rotation steps, each row followed by its count of steps:
The counts run from 0 to 598.
[-17   4  17 -18  -8 -12  -7  39   1  -8  -1  20   7  -2 -12  41   6   2
 -16  15  16  -8  12 -27  29  -2 -11 -18  25   3  -1  16 -18 -21  21 -15
  -9 -15  11 -14   9  10  13   2  -6 -18   3 -20 -19  -8  25  11   6 -13
 -28  28  11   4  22   6  17 -12   5  -5] -> 469
[-16 -12 -10  11  15  -3   7   2   3 -13 -38   3   2  10 -10  24  20  -3
   4   6  16  16 -22 -11  26  10 -39 -26  15 -20 -12 -15   2   9  -4   4
  19 -10  17  -4 -22  -4  11 -12  13 -22  -9 -10  14  -6  21  13 -13  -7
 -10   9  21 -38  -4  24  -6  -8  12 -33] -> 273
[ -8   1   3  32   5  -8  10  -3   5  13 -32   1  -8 -11   1  -1  -6  16
  10  -7 -33   4 -28  -8   3   5  -5  -7  34  -2  -4  -8 -13  -2 -24 -17
  12 -12  11   4  13  -8   0 -19   7  -9 -23   6  39 -27 -10  11  14 -16
 -20  -7   8 -19 -26  25 -30   8  19 -13] -> 26
[  7  13   3 -21  -2  11   5   0  18   8   0  24  22  -4   1 -24  11  17
  -8  25   6   5 -34  20  13  12   0  23 -41  24  22 -29   9   6  -4  -6
 -22  11   4  20  11   9   9  -4  -3  11 -11  11  33 -23   1  -8  16  15
  -6 -25   0 -20  12 -25   2 -15 -10   5] -> 549
[ 11  35   1 -16 -19 -22   7   2 -16   9  22  21 -26 -17   1  -2   1  12
   4  -3  14  -2  18  -2  -1  -6  40  -7  -3  19 -20  27  25  14  27   0
  10  -6   3   4   5   4 -11   5 -38  29   0  -7  18  12  38   4  21  -4
  -7   1  24   6   1   7 -18 -19  15  -3] -> 85
[ 22   1  15   6  -2  21  11 -37   0   6   6   8 -21 -17 -19 -17 -11   4
  17 -28  27  -1 -14   4  -9 -12   7   7 -18  28  13  14   7  20 -25   9
   0  12   6   6  30  -8   4  22   4  10  14  10  27  47 -18  -2  18 -32
  -1 -12  34 -18 -10   5   7 -17  13  -2] -> 287
[  7  40   1 -23  16  -2 -37  -7 -21   6 -14   3 -10 -13   4   1  -5  19
  -3   2 -16  -1 -12 -25  10  16 -21   7  12  -7   4  -2 -14  -9 -51 -20
 -21 -14 -16   3 -29  -6  10  15  15  18  -1 -18  -9  -9   1  12  23  20
  25  25  -7  -8  -2  21  28  11  -4  -5] -> 318
[ -1   7   1  24 -12  -6  16  16  15  -5 -13  -1  16  14 -11  21 -15  -9
  11 -24   8  -4 -32  14  23  12 -11   6 -29  -6  37 -13  13 -14 -13   6
 -17  -6 -16  -3  19  -8  17 -34   9  18  10   4 -14  22  -7   8   1 -21
 -25  43  12  10   9 -27  -2  -8  19 -35] -> 169
[ 22 -16 -10  11  13 -29 -12  19 -16   5 -17   2 -14 -12  13 -13   5   9
   0 -13   6 -21  16  15  -8 -22 -11 -17  -6 -20 -31  15  19  14  15  19
 -25 -11  11   6  -5   1  -2  -4  12  -1   5 -15 -27  32  26 -27 -14 -11
  11 -14  13  21 -33  14  -8  26  -2 -10] -> 110
[  3   1  -6   6  39  11 -16  14   8  -1 -24   5  -7  -4   4   0   6   9
 -15  34 -18  -2  -5 -11  11  31 -26  -1  15  -4   2 -22 -14 -13 -12  -7
   5 -13 -10   2 -38  -6   0  -4  22 -18 -19 -35   3 -37 -26   0  -5  36
  11 -18   3 -36 -33   6  -6   6  -7  -6] -> 522
[ -5 -10   0 -38 -26  -2 -13  -9  -2   6  24   0  -5  -7 -15  19   1   4
 -12 -10  24  19  26  13 -18  -6  22   6 -17  24  -9  25 -14  21  22   1
  25  20  -5 -11   3  12  15  30 -24   4   2   0 -45  18 -13  -3  13  14
  18  13   5  -3  -6  -4  12 -12 -10  20] -> 89
[-10   1  -7 -18 -11 -22 -11  18   4 -15  -2   7  15   1  14  -7   9  31
  14  31 -15   3 -31   3   5  29 -29  -5 -10  -6   1 -33  23 -18  27 -17
  -7   2   9   5  12   4  12  -8  -2 -12 -12   1   0 -33  25  11   3  -8
 -30  13   8  -6   6  18   6  -1  29   1] -> 52
[ -6  -5  -8  24 -29  -3  -7 -33   8  22  -7 -15 -12  31  10 -11  13  -5
 -11 -14  16  12 -29 -11 -19  16  -7  14  -8  -6  -2   0   4  27  -1  -4
  19   2  -1   0   4 -22  10  -4  -4   4   2  14   6  30 -14  -9  11  -9
 -31  10  42   6 -25  23 -28   4  20 -26] -> 536
[  3   4  11  23  22   2  10 -17  10  -3 -17   9 -12   2   0  -6  -3  -8
  -5  13   2   7 -27  12   3  12 -29   5   1 -25  -3  -6  -1  39 -32  -1
  15 -13  10   9   4 -14  -4   3  -8  -8   1  -3  41  -4  -7  -8 -29  -4
   3 -27   1 -25 -29   0 -34   3 -46   2] -> 525
[ 28   5   6  15  35   6  20  17  -4 -28  -1  26  15  -9  10  -2 -15 -10
  19  11 -12 -18 -31  13  18  10  -9   4  -2 -16  46 -18   3 -31  -8  -5
   3  -4  -4   6  31   4 -13  -6   3   5   9 -12  29 -29 -14  20  -5 -28
 -15   6  -5 -10  15 -28  19  10   2   2] -> 423
[ -5  14   5   4  18  20 -16  -3  -3  11 -24  14   3  17  -3  28  14 -35
 -45 -19  30   5   1 -11  29 -12   8   4 -14  -9   2   8 -24   9  -5 -18
  -3 -16 -15   8 -17  24  -4 -13   8  15   5 -14  -3   3  19  -1  -8  30
  26   6 -19  -7  12 -24   9   3 -32 -11] -> 370
[ 23  13   8   2  30  30  10 -53  -7  10   6  -4 -28   8   8 -32  -4  -4
  -6   1  10   8   4 -14  -5   4  -4  23 -11   6  10  -4   1  13 -23  -2
   8   0 -10  19 -20 -11 -20  24  -5  14  -4 -10  33  10 -33 -10   3  14
   8 -27  27 -10 -11   4  -5  -5 -20  -8] -> 532
[-18   2  12 -11  -7 -12  29   5  16 -13  -2  11  31   5 -21  25 -10  -6
  19 -15   8  17 -20  38  24   2  -9   9 -27  -9  28 -10   2  12 -19   3
  -6   4 -17   2  14  -5  -3 -15 -12  17   0   6  15 -15  -8  19 -15  -8
 -18  22 -21 -21  18 -28 -11 -18 -35  -5] -> 176
[-16  14  11 -20 -21  -6   0 -13  26 -18  19  13   0   0  -7  -4  -2  -7
   1  18  -5  10 -48  20  -4  30 -13  17  -2  -6  11 -18   5  12 -17 -15
   9  22  13   7  44   8  20   9  -7  -6  29  21  25 -22  10   2   2 -19
 -17   5 -11 -18   7 -15   9 -13  -3  31] -> 49
[ 10  -8 -15 -27  -4  -5 -20  18 -14  -8   9  -1  28 -29   3  13   1  27
   3  27 -21 -12  27  11  -4   6   1 -26  -5  -6  -3  -7  -8 -34  31   3
   5  -7  -3 -13  -7  19   4   9   7   2 -15   0 -10 -31   8  21   5  27
  15  -5 -38  -7  11 -12   3  18   5  30] -> 598
[  5  -1   0   6  27  13 -21  10  -2   7 -23   7   3  -8  10   1   7   6
 -27  38  -9 -10  -7 -34  17  20 -16 -10  24  -4  -5 -11 -16 -16 -18 -14
   0 -18   8   2 -28  -2   9   3  23 -21 -11 -23  22 -34 -23   1  11  19
 -10 -18  12 -20 -31  11 -10  10  -2  -4] -> 521
[ 18 -45   7 -15  19  16 -14 -17 -22  10  -8   1   3  18  35 -15  -1  -6
 -14 -19  12   0  -5 -23  -5 -27   2   8  -7  -9   3   2  -9 -32  -4  -4
 -14   9  -5  15  -5  12 -16  -6  42  -9  -2   0 -21 -17 -39  -3  -4 -14
  -5   1  14  16  17  17  33  20  21 -16] -> 411
[ -4 -16   6 -28  -2 -22   3  17   6 -14  10  22  14 -25   7 -14   8  25
  33   5  -2   7 -19  51 -13  18 -30   9 -24   8   1 -12   3  17  -5   7
 -20  17  -6   4  19  -6  10   1  11 -10   7   0 -17 -14 -10  -5 -13   3
   1  -7  -5 -40  -5  -2  10   2 -17  24] -> 303
[ 15  -2  -3  15   1  28   3 -16  -4  28 -14 -17  -3   7  20 -22 -11  29
   0   4  -3  22 -10 -13 -19   2 -14   5 -13  13  -3 -18   5  12  -3  -2
  21  -5  -3   0 -34 -18 -10  14   0  -2 -38   0  10  -4 -40  -4  -6  26
   5 -26  26  -9 -17  24 -30   4  -6 -17] -> 530
[  6   3 -11  27  36  13   7   3  17  -5 -19   2 -10  -1   0   2   9   1
   4  16 -15  10 -14   9  -3  30 -22   0   4  -2  10 -27 -12  12 -22  -7
  10  -5  -9   3 -37  -6   2  -6  11 -11 -15 -19   6 -26 -23  -2 -18  38
  22 -16 -10 -34 -35   1  -5   1 -27  -4] -> 523
[  3  13  14  19   3 -11   8   0 -11 -11  27  12 -17 -15   1  -7   0   0
  43 -21 -18  -3  10  18   2   4   2 -17  13  -7 -12   2   7  -7  19  -7
 -23 -21 -13   1  28   6 -32 -22  14   9  14  21   7   5  47   3 -33 -10
  -5   3 -38  -5  31   0   4  19   5  12] -> 203
[ 17   4  11   3  28  12  18   8  -5 -23 -16  30  20   5   9   1 -13  -1
  -5   4  -3  -7 -42   7  20  -1  -5  13  -9  -6  35 -16 -11 -18 -28  -8
  -8   5  -2  12  22  15 -15   0   1   8  -2 -12  29 -32 -20  18   2 -25
  -7   6 -16  -2  28 -27  30   7 -12  14] -> 422
[ -2  -4  -2  -9  -7   5  -3   2  14  24 -12 -24  -3  17  -5   8 -12  -3
 -37 -37   8  10   8   4  -7 -30   4  16 -30   4  -4   6  -4  25  -8  -2
 -10   1   6  11 -15   2  14   1   0  18  -2   9 -40  37   4 -30 -10  27
  32 -12 -13  33 -13 -16  -4  -2 -33  -6] -> 362
[ 12 -31  -4   9 -18  11  12  23  13  12   9  -7  21   8  25   0  -9  10
 -14  20  10   8  -4 -13  -7  -4   0  -6   1  43 -11 -25  19  -2  41  11
  22  11  29  -8  -9   7  15  -6   3 -33 -10   2 -13 -17 -18 -13 -26  10
 -12 -21  34   6  -3   8  -8 -22  14  -3] -> 257
[ -8  25 -10  -8   9  19   9  -7  13 -29   3  -8   1  12  -6  -3  15   1
  32   3 -14  20 -14  10  -9  11 -27   8   5 -10  20 -30 -20   7  -2 -24
 -11   5  -2   9  -9   3 -23  -5 -15 -16   4   6  -5  11  33  13 -11   7
  25  10 -37 -13  46   5  36  -3  -8   3] -> 447
[  9  23   7 -13 -17  26  19   6   0   9  30 -13  10   0  10 -10 -24  17
  37  -9  -3  23   8  -5 -21  -8  -2   6   6  41  -1 -23  14  -1  15 -16
   8  -4   5  -1 -16   0 -21   5   1 -12  -8  18 -11   4  13  14 -23  24
  19   0 -12   2  52  17  18 -17  -1  -5] -> 454
[ 13  -1 -12  18   7  41  -1  13  12  -5  20   2   2   3  11   2  17 -16
 -13  21  -3  10  -6 -12 -10  23   8  -6  12  36   7 -26 -10  -1  33 -14
  28   0  13   0 -15  22  -3  -9  17 -34   2  -5   2 -20   6   0 -25  32
  19 -23 -13 -26   8 -12  20 -11  17   9] -> 250
[  5  -3 -23   6   6   8   7 -10  25   2 -14 -14  11   1 -12 -17   8 -16
 -16  16 -15 -16 -10  11 -14   5   7  24  -4  -3  27  -7  -8   5 -48  32
  -7  24   4   1 -10 -17  17   1  -4   4   9   9  18  11 -39 -24  37  -3
  12  -7   0  21 -36 -31 -10   3   5  12] -> 142
[-10 -14  11   5   2 -17  14   0  22  -5   3 -17 -12  13 -11   9 -12 -25
 -14  -1  12  12  -7   2  -5 -10  -3  -7  12   1 -11   0  27  18  -3  21
  15  26  28  -3   9 -13  32 -11  -1 -26  30   2 -14   5 -12 -22 -19 -31
 -13  -7  41  12 -33  -3 -12 -28   8 -10] -> 263
[  9   2  -9  13   5  12   3  15 -16  24 -11  22  16   4  13  17  10 -11
 -24   9  21  -6  12 -19  25  -9  37 -15  -5  12 -13   6   4 -14  30   6
  18 -33 -16  -1 -24  13 -22 -24   6  21 -17 -10  29 -26  16  14  -4  22
  -5   2  -2 -18  12  -6 -26   4  -3 -21] -> 376
[  3   4  -2   0  13   5   7 -41  -1 -23   8   2 -47  19   8 -32   4  -2
  14 -10   9   6 -37  16  -9  28  -3  30 -21  -9  17  -7  -2   8   0  -5
  -8  25 -21  28  18   0 -11  10  -9  13   2   2  -6  13  -3  -9   2 -21
 -12  12  26   0   8   3  30   1  16   7] -> 40
[ -5 -13  14   0  -3  10 -21  -1   3   4   8 -11 -10  -9   7   1 -12 -13
 -38  22   5  -1 -10 -26  -8   8   5   2  23  28 -13  -5  -6  -3 -35  20
  25  12   0 -14 -33 -11  30  24  25  -6  13   1 -15 -23 -32 -10 -17  15
  -1   4  20   4 -25   8   1 -12  -6  17] -> 513
[ 16   5  13  -7 -50 -10 -22  -7 -18  25  28  -2  14   2  25   2 -18  23
   6   2  10   0  10 -14 -26   9  -1  14 -18  -6 -10  23   6   7  32 -15
  25 -15  -7 -16  13 -16  -4  30 -21  10   1   5  -3   8 -12   8  -2   9
 -23  16   9  18   3  22 -25  13  -6  -2] -> 333
[  2   3   0   4   8  -2   7   6  13  -6 -10   6  12  25  -4  16  -2 -16
  -2 -24  11  -6 -23  12  23  11 -12  22 -31 -12  45  -1   0 -14 -13   2
 -33  10 -20  12  21  -8   0 -31   8  12  23  -8 -19  19 -14  -1  10 -15
 -22  34  13   9   7 -30  18  -7  12 -36] -> 168
[-15  -9   6 -24 -17  15 -16 -31  -2   3  -2  24   1  -7  -5 -10  25  -1
  -9  -6  35  10 -40   0  -1   7  -1  10 -19  33   5   2 -26  14 -32   1
   6  25 -11  -1   9   4  17  21  13  -3   1  14  -1   3 -13  11  22  -1
  -3  26   7 -42  16  10  30 -13   6  17] -> 293
[ -8  26   3 -28  -2 -19 -29  -8  -2   4  -6 -19 -16  12 -10  28  -5   9
  -5  -3   1   9  13 -29  14   6 -25 -13  12 -38  -7  14   5  -8   5 -46
  -1 -14  12   9   6   3  11   3  -2 -19  19 -15 -25  14  35  14  23  -1
  -7  23  14   1  -9  32  14  -1  24 -30] -> 69
[ 14 -19  -6   2  10  22  17  -7  -9   3  14   6   7   4   9  19   0 -22
 -10  -5  26  15  28  15   8  -8  20 -13 -26  15   4  -3  -1   4  27  12
  29 -17 -27  -7 -16  13 -15 -10  10   8   0  -2   0 -24 -18  13 -30  32
  20 -17 -20 -36  -2 -19  -9  -1 -23   1] -> 378
[  5  -4   8 -11  -1 -30 -21  -2  -9 -11  -1 -18 -14 -15  -9   7 -28  15
  21 -11  -9 -18  -8   8  -7   9 -44   0  -1 -38  -1  12  12  -8 -19   0
 -23  -7  10  -8  24 -25  26  17  15  -2  29  -2 -28  26 -11   0   2 -26
 -11  19  16  14 -28  22   1  16  14  -9] -> 314
[ 11  19   3 -10 -17  -3   7  21  11   7  12   9  24  10  13 -12   8  22
  21   8 -19  -5   4  -9  -3 -12  -8   1  18   5  -6  -4   2  -8  34 -38
 -26 -10  29   8  24   5 -23 -17 -16 -28  -7  13  23  11  40   3  10 -17
 -16 -15  -2  10  41  21   5   0  22 -11] -> 451
